(in the rows, 128 means zero)
Families of rows that turns and mirrors carry onto each other, the same ones carrying the whole set onto itself: the rest of each named row's family, in list order
5 families of 4 rows
A: [111 149 168 104 125  89 120 150 141 119 127 117 153 125]
G: [120 146 137 108 146 108 174 121 132 101 126  98 147 108]
B: [118 148 173 102 139 106 127 114 110 103 144 118 153 116]
E: [105 135  75 118 135 152  98 137  96 144 137 167 127 129]
Z: [140 142  87 138 108 168 136 153 135 150 140 165 117 155]
W: [146 123 164 145 124 123 165 107 138 130 105 103 130 149]
D: [153 139  84 118 106 132 107 144 128 180 146 147 117 150]
X: [138 151  59 105 133 140 113 128 119 168 122 132 115 120]
Q: [136 141 143 105 143  99 162 119 138 110 121  87 149 109]
Y: [153 115 179 128 136 136 133 108 130 101 137 115 154 134]
R: [160  99  91 121 126 136  90 124 120 164 143 140 129 143]
T: [153 158 107 124 106 150  92 158 143 168 125 156 117 145]
V: [115 114 144 131 120 111 175 143 137 100 147 123 153 144]
S: [146 154 117 129 127 145  89 116 123 178  91 130 107 140]
F: [131 120 164 121 135 116 154 108 111 100 156 113 155 130]
N: [148 133  53 115 134 145 128 125 121 165 128 127 114 127]
J: [124 136  87 152 126 173 146 115 106 150 109 152 110 151]
H: [113 147 171 119 146 141 127 122 116  88 130 134 152 117]
C: [123 152  71 121 112 144 123 152 112 161 149 165 116 145]
L: [ 94 172 160 133 136 130 147 122 118 114  89 125 131 128]

Same family as T: Z, Y, H
Same family as J: W, S, L
Same family as E: A, R, V
Same family as C: B, D, F

Families of rows that turns and mirrors carry onto each other, the same ones carrying the whole set onto itself: the rest of each named row's family, in list order
5 families of 8 rows
Daf: [168 137 115 157 123 150 170 143 135 108]
maz: [137 168 156 134  72  98 144 152 136 130]
Pazu: [110 159 176 137  71 118 132 130 133 128]
Bet: [125 121 184 129  92 115  99 147 143 157]
zisat: [135 125 172 127 113  93 124 188 114 136]
povu: [156 149 172 127  93  98 123 155 154 156]
vin: [123 126 151 137  92  80 116 162 125 143]
Gani: [133  88 143 143 150 173 135 145 144 134]
gedig: [135 112 137 148 133 170 173 119 140 109]
sud: [108 124 195 131 114 115 115 156 114 133]
rese: [152 101 109 157 122 155 149 164 116 110]
ludo: [139 167 178 133 101  92 117 160 140 130]
bur: [135 145 168 133 100  90 107 177 131 131]
Gifiz: [131  91 127 146 132 167 164 138 129 112]
ged: [141 121 133 129 108 182 168 119 154 123]
dinop: [139 103 107 126 142 160 149 163 141 113]
fak: [122 158 189 137 101 105 109 147 138 127]
veg: [117 138 181 134  99 102  98 165 127 130]
gel: [135 148 190 130  93 112 113 136 156 155]
kipib: [138 156 158 136  95  75 132 149 141 141]
Velas: [125  99 134 160 120 176 140 133 117 106]
Lod: [125 159 203 135 115 111 135 139 133 131]
dur: [141 137 140 161 122 173 161 113 135 104]
zazet: [158  96 123 139 150 153 148 167 149 137]
gosa: [127 137 145 130  71  96 129 174 120 133]
Mabe: [167 129 134 141 153 154 164 144 164 134]
Kov: [152 163 178 131 116  91 145 169 132 132]
lor: [130  95 129 128 108 184 154 134 141 124]
zadu: [149  97 112 124 105 168 162 157 140 127]
galed: [145 125 167 126  93 100 107 170 142 159]
doz: [142 120 155 144 152 173 151 122 162 130]
nif: [131 132 132 132 143 173 158 124 157 108]
gifa: [102 126 171 140  93  96 109 137 126 138]
Nubon: [100 128 165 134  69 115 116 154 118 130]
vimib: [153 120 122 147 134 157 182 133 144 112]
Nufib: [117 104 129 130 141 176 141 136 143 110]
gudo: [160 125 117 125 107 168 176 140 152 125]
gem: [150 100 114 143 132 155 174 148 132 113]
gif: [153 134 112 128 141 156 166 148 158 111]
vabef: [118 154 177 141  95  92 125 124 143 137]

Same family as kipib: vin, dinop, nif, gifa, Nufib, gif, vabef
Same family as dur: Daf, zisat, sud, rese, Velas, Lod, Kov
Same family as ged: Bet, povu, gel, lor, zadu, galed, gudo

Families of rows that turns and mirrors carry onto each other, the same ones carrying the whole set onto itself: the rest of each named row's family, in list order
6 families of 6 rows
vime: [ 92 134 138 139  89 107 156 138]
Nivid: [125 117 129  94 111 134  98  94]
Rikit: [139 148 124 128 147 128 124  81]
Tiv: [163 113 124 131  92 137 189 121]
nivip: [115 145  90 120 125 130 126  81]
Safa: [155  95 117 107  96 146 170  94]
Tun: [137  96 114 112 129 108 130  76]
Lub: [120  87 136 101 122 114 143  86]
tif: [169 120 107 101 112 153 165 100]
Tumun: [151 129 126 134  94 112 139 172]
mume: [142 121 114 141  61 140 160 100]
Lam: [153 111 118 111  80 112 189 121]
fator: [109 110 119 126 109 139 108  78]
fabam: [124 159 140 125 116 131 125 157]
Lefu: [108 138  99  97 112 105 139  81]
sis: [117 116 125 131 117 104 126 167]
nel: [116 128 113 118 152  94 129 101]
zapur: [182 122 127 101  98 142 149 139]
lari: [129 119 126 140  80 103 105 145]
tig: [120 141 131 151 102 131 109 148]
Sise: [126 124 100 119  80 150 183 115]
luvo: [146 115 104 105 144 111 127  84]
ruka: [128 156  94 134  94  90 129 143]
semos: [154 115 147 128  63 137 150 100]
Kib: [177 119 126 129 100 149 170 129]
pok: [169 163 117 115  90 134 165 103]
dala: [166 150 108 132  85 156 141 113]
Lemeb: [149 123 119 111  93 177 146 129]
Gibo: [113 130 110 132 122  95 142 162]
gupe: [137 127 118 139  87  98 162 164]
vize: [ 98 150 113 155  97 108 145 134]
kegas: [125 144 119 126 127  80 160 146]
gosat: [117 107 135 121 146 103 114 104]
Nol: [143 131 112  90 151 121 141  98]
temen: [115 113 139 138 121 115 139  71]
kef: [132 112 155 128 116 102 120 153]

Same family as fabam: vime, Nivid, Lefu, semos, pok
Same family as Rikit: lari, Sise, ruka, Lemeb, temen
Same family as Nol: Lub, Lam, zapur, kegas, kef
Same family as Tun: Tiv, sis, luvo, Kib, Gibo
Same family as Tumun: Safa, tif, nel, gupe, gosat

